One turning vector, and how many steps it has turned:
The counts run from 0 to 277.
[135 111 113  60 100 154 147 184 159 130  92 120 108 167 177 118 173 101
 107 122 119 107 139 128 131  84 130 120  96 140 137 146 135 133 150 128
  88  96 103 143 113 158 103 160 113 144 109 151  83 112 146 119  83 100
 123 154 172 121 132 142 146 128 124 112 130 124 181 152 159 143 148  97
 206 102 133 143 142 135 125 134 138 150 146  98 120] -> 47
[126 138 129  41 107 150 133 197 128 126  80 123 123 182 162  96 145 116
  91 130 144 130 157 154 113  67 145 115  99 147 125 127 129 123 156 136
 107 104  79 145  92 156 109 159 106 173 102 142  77 123 151 134  89 127
 111 149 146 143 123 131 120 144 115 111 101 138 162 136 163 142 139 124
 192  96 119 136 138 139 135 126 135 139 153 100 116] -> 149
[146 107 107  66 112 163 153 194 158 119  82 129 109 167 163 119 172 107
 112 134 118 128 127 134 137  81 129 116 119 151 151 131 142 130 138 132
  89  95  79 137 108 181 105 144 114 156 114 138  74 108 143 128  91 137
 112 160 146 147 140 142 149 133 117 100 100 139 160 140 135 149 112 103
 213 109 126 142 150 141 127 142 132 141 148 112 126] -> 183
[119 120 104  69 106 179 146 207 153 119  93 132 125 186 155 114 163  91
 108 126 119 133 133 140 135  82 124 111 115 152 144 130 124 138 139 124
  94 104  81 131 108 180 115 150 126 139 122 151  95 102 155 110  84 140
 103 158 145 142 113 126 129 146 113 105  96 136 181 141 150 154 127 105
 208  98 132 128 146 146 104 119 121 163 138 116 122] -> 225
[134 122 122  59 103 158 138 204 166 127  92 120 127 168 160 116 158 115
 114 133  90 131 143 162 132  91 159 124 127 143 106 136 134 144 146 117
 107  92  92 148 108 145  95 140 112 135  88 121  52 107 169 117  83 106
 124 151 157 130 124 145 158 139 126 108 116 126 169 137 134 135 124 101
 185 105 118 142 134 148 112 132 155 126 155 100 103] -> 232
[133 116 102  60 103 164 148 194 154 124  74 121 126 181 154 108 178 111
 110 133 126 141 133 142 140  78 134 118 117 152 149 133 136 127 135 128
 108 111  70 135  98 176 116 146 111 161 119 140  86 118 146 126  84 159
 105 165 137 129 108 130 139 148 111  91  98 146 163 129 146 149 115 112
 202 100 125 134 141 139 126 136 134 158 139 112 111] -> 87
[121 129 124  68 117 157 146 212 150 136 109 133 127 178 166 123 147  78
  95 113 106 127 148 140 118  84 139 127 105 154 125 133 123 142 142 120
 103  96  92 142 109 177 114 143 116 132 112 146  90 113 137 126  79 127
 102 129 138 147 144 140 126 133 126 131 101 117 188 166 156 144 152 103
 208  99 131 125 152 146 115 110 119 150 153 109 127] -> 15
[131 103 106  58  99 150 145 199 175 127  95 121 118 154 178 123 165  91
 122 122  88 122 153 147 140 102 141 121 102 144 143 131 138 131 139 115
  97 118 101 146 117 157 111 131 113 146  97 137  71 131 159 138  61 128
 108 151 150 121 141 138 156 130 130 111 128 123 182 154 142 123 141  94
 198 101 123 127 141 138 124 115 137 143 154  97 110] -> 5
[107 136 118  49 103 152 136 212 136 130  92 131 125 184 163  94 144  95
  96 136 124 133 164 152 111  82 132 112 102 149 125 121 116 132 148 125
 100 120  85 131 100 154 114 161 113 159 109 146  78 122 157 134  76 137
 108 146 157 154 123 128 114 142 109 112 103 124 171 145 161 128 140 123
 196 111 125 121 152 142 119 108 137 150 146 116 125] -> 103
[139 138 119  45  96 170 134 202 159 113 109 117 121 166 174 110 149 105
 133 132 105 132 138 153 124  90 147 123 112 150 113 151 118 138 145 126
  99 103  93 152 102 166 111 143 101 122 100 142  63 106 194 112 102  87
 120 156 161 126 116 120 150 137 134 113 128 137 181 142 149 125 119 102
 186  98 120 147 123 138 119 135 143 131 147  96 119] -> 126
[141 150 135  41  89 164 140 196 141 132  89 125 127 183 163 104 167  97
 113 129 142 133 138 149 117  70 146 118 114 149 117 128 114 128 132 145
 106 109  82 144  90 163 124 151 103 116 113 145  75 125 178 116 103 122
 110 158 140 116 111 108 131 153 122 115 117 144 176 130 147 142 103 114
 185  89 115 146 148 136 122 130 137 134 146 107 104] -> 176
[142 133 115  62 119 162 136 221 167 123  98 129 136 156 160 119 145  91
 114 131  96 135 143 162 124  97 138 125 124 158 147 134 129 142 137 119
 100  97  79 137 111 178 113 127 107 140 109 132  59 104 161 141  86 123
 103 145 141 167 147 142 136 136 141 114  97 129 166 155 128 129 117 107
 203  99 124 136 146 152 127 127 133 127 154 111 137] -> 260
[156 132 119  60 119 165 134 199 175 126 100 113 123 157 160 132 159 110
 122 117 101 127 130 160 131  96 152 136 119 157 147 153 135 137 142 111
 103  93  90 158 103 184 110 129 107 132 111 134  81  98 159 124  99 108
 118 148 137 133 135 136 146 133 139 115 120 137 176 148 144 141 129  89
 211  84 129 149 135 138 135 144 131 134 150  92 125] -> 169
[142 125 116  53 124 148 139 201 154 130  81 125 121 166 156 113 164 113
  95 125 127 127 146 154 120  77 142 123 104 155 157 133 144 123 139 118
 100 107  84 141  99 175 113 143 106 180 118 142  81 130 132 147  83 150
 103 149 139 158 141 141 129 133 123 107 106 138 160 150 151 137 134 106
 208 100 126 135 149 144 147 132 129 144 153 103 131] -> 105
[131 111 102  62 116 148 147 209 159 133  84 125 125 167 151 106 161 111
  96 133 102 125 156 154 134  96 134 122 111 147 142 131 132 133 143 106
  97 107  93 136 110 155 102 152 119 165 109 137  74 112 138 138  62 139
 111 146 153 161 141 150 138 132 112 107 105 125 166 149 143 136 141 108
 210 106 127 132 149 156 130 129 144 151 154 105 126] -> 242
[143 140 139  36  94 146 131 195 147 136  97 123 129 170 175 104 150  85
 114 124 131 135 153 150 101  79 152 116 104 151 114 129 129 130 136 139
 106 111  87 145  96 166 125 133  95 141  99 139  53 143 173 137  99 121
 108 151 140 131 134 120 127 141 132 128 127 131 174 151 151 123 111 120
 178  94 112 134 144 133 131 118 135 116 157 104 119] -> 158
[153 131 115  52 116 151 143 196 147 130  76 112 113 171 151 107 168 125
 107 132 132 120 139 156 123  83 139 119 116 146 145 137 135 121 151 130
  98 102  85 146 102 159 102 154 113 174 117 134  68 107 145 135  92 124
 122 158 156 147 133 141 134 134 120 102 111 140 155 134 148 148 124 107
 209 102 123 144 151 147 150 152 148 135 153 104 122] -> 45
[148 142 131  43  97 160 133 204 154 126  92 131 137 163 163 111 143  97
 124 135 115 140 143 158 118  80 149 117 124 155 118 133 133 136 127 138
 105  97  71 140 100 178 121 126  98 126  98 132  50 123 190 129 102 126
 106 156 139 141 131 123 139 146 130 115 109 139 167 142 132 124  87 118
 183  98 116 141 150 140 122 125 138 114 153 110 121] -> 218
[137 149 134  45 110 149 130 200 136 148  84 114 118 183 149 101 166 113
  93 119 126 124 149 167 115  80 153 128 105 144 113 129 115 126 152 125
 112 102  97 154  98 138 108 157 105 149 111 141  77 123 142 136  86 122
 121 138 164 140 127 134 122 130 120 118 121 128 171 142 158 145 142 112
 202  90 109 145 151 148 140 129 161 140 158  98 114] -> 195
[156 122 130  61  96 163 149 195 154 124  97 138 112 167 184 121 164  77
 120 127 126 125 124 127 126  76 131 120 111 149 130 134 138 137 134 149
  88  83  81 133 104 190 118 136 108 114 113 150  72 116 167 118  98 118
 112 156 144 131 142 129 146 139 133 118 112 130 179 145 136 145  98 101
 200 100 120 147 151 129 114 133 126 128 144 115 125] -> 79
[151 127 108  52  93 164 141 192 170 134  93 114 118 166 165 118 179  88
 133 114 121 136 129 142 129  85 143 119 110 148 146 132 132 119 117 133
 108 110  83 147 102 182 137 133 102 125 118 144  78 131 169 128  93 138
 100 163 133 118 112 110 142 140 132 105 122 149 183 134 140 136  99  97
 194  84 115 145 142 130 126 127 130 142 146 110 106] -> 220
[161 139 116  53 115 165 140 205 162 120  89 122 121 150 158 119 159 106
 117 134 120 134 126 156 119  84 136 126 124 156 146 148 138 129 134 132
  95  90  75 143 101 185 110 133 102 147 117 136  67 106 160 135 106 123
 110 157 139 156 136 138 138 133 142 107 108 139 157 144 134 139 101 104
 211  91 128 142 146 135 138 148 136 127 151 107 137] -> 123
[146 126 109  59 101 165 146 188 153 146  80 111 114 184 155 119 186 109
 107 109 131 134 120 142 132  80 148 123 114 152 139 130 134 125 136 127
 106  97  83 151  97 169 115 149 112 129 124 145  92 116 141 118  95 141
 111 154 137 114 107 120 139 143 120 103 110 147 173 132 152 160 125 106
 211  93 115 153 145 140 125 136 139 161 146 111 101] -> 133
[162 141 129  43 116 154 127 205 158 134  96 118 119 151 169 114 149 106
 115 129 121 127 145 163 113  90 147 126 107 151 136 146 133 122 139 122
 100  98  91 152 102 166 115 138  96 154 110 138  59 121 165 147  95 106
 116 145 149 148 152 138 127 126 144 119 126 129 170 160 144 124 122 110
 205  97 122 142 147 139 155 138 144 119 157 100 134] -> 63
[123 138 130  52  99 153 142 193 145 140  94 127 128 188 175 110 157  83
 104 110 137 130 152 143 107  70 145 121 100 152 130 125 129 134 139 136
 109 104  81 145  98 177 126 140 101 141 110 150  89 144 154 132  84 149
  97 140 128 132 125 112 120 150 125 120  97 129 177 155 163 139 128 121
 193  92 121 124 150 129 117 104 119 147 154 107 107] -> 253
[132 127 134  64  97 168 146 196 150 123  99 142 126 184 182 121 151  87
 107 130 118 128 137 125 126  69 137 122 116 145 108 134 141 144 145 147
  93  84  78 138 104 181 105 134 117 121 100 139  63 112 175 110 106 104
 113 154 147 128 130 130 147 155 127 119 102 123 175 145 142 144 114 111
 190 107 126 137 140 139 100 125 121 121 148 108 111] -> 34
[153 129 105  51  95 167 140 196 179 126  88 107 119 155 158 119 177 101
 135 123  92 125 128 156 141  98 152 127 124 146 136 137 133 127 127 121
 107 111  97 153 109 162 118 135 104 123 109 135  61 115 180 128  87 125
 113 166 154 121 115 131 159 136 136  97 131 139 168 134 133 126 102 103
 195  87 110 148 140 139 133 139 153 133 145 101 110] -> 82
[132 131 113  55 117 163 131 208 173 119 100 123 143 160 157 117 144 108
 121 127  97 146 148 164 127  91 158 122 124 154 133 130 136 134 134 110
 117 113  77 144  99 184 121 117  98 152 101 126  69 133 178 137  81 142
  95 155 132 139 121 126 139 147 131 105 101 140 172 147 140 119 116 113
 188  92 118 121 135 137 118 116 126 139 153 105 118] -> 68
[130 113 122  55 104 151 134 196 151 120 100 119 113 172 171 114 154 100
 109 128 108 113 152 140 124  84 140 118 100 138 116 146 129 139 157 120
  90  99 101 145 112 147  98 156 110 142  98 143  68 108 165 115  82  88
 131 153 172 132 132 144 149 125 121 114 126 120 177 149 161 134 153 104
 191 104 126 143 133 139 119 128 141 138 152  94 119] -> 48
[123 129 112  44  94 163 134 210 151 136  91 116 132 181 142 100 169 116
 108 133  99 138 143 166 130  91 153 121 123 138 109 122 112 130 133 122
 113 122  94 140 110 135 114 153 114 132 103 130  63 117 172 124  75 135
 110 158 161 134  98 129 142 143 115  99 112 136 170 125 141 133 119 112
 193  98 108 139 146 158 117 124 162 147 152 109 105] -> 40
[141 149 136  53 107 171 141 195 134 124  92 126 115 187 155 108 153 111
 104 125 143 131 130 142 110  68 140 119 108 157 119 142 126 130 145 146
 102  87  82 144  95 171 112 156 113 128 118 146  86 100 157 106 109 107
 124 153 150 137 117 124 122 143 125 121 105 142 171 136 158 161 120 114
 202  95 120 148 146 146 123 136 134 142 147 110 119] -> 272
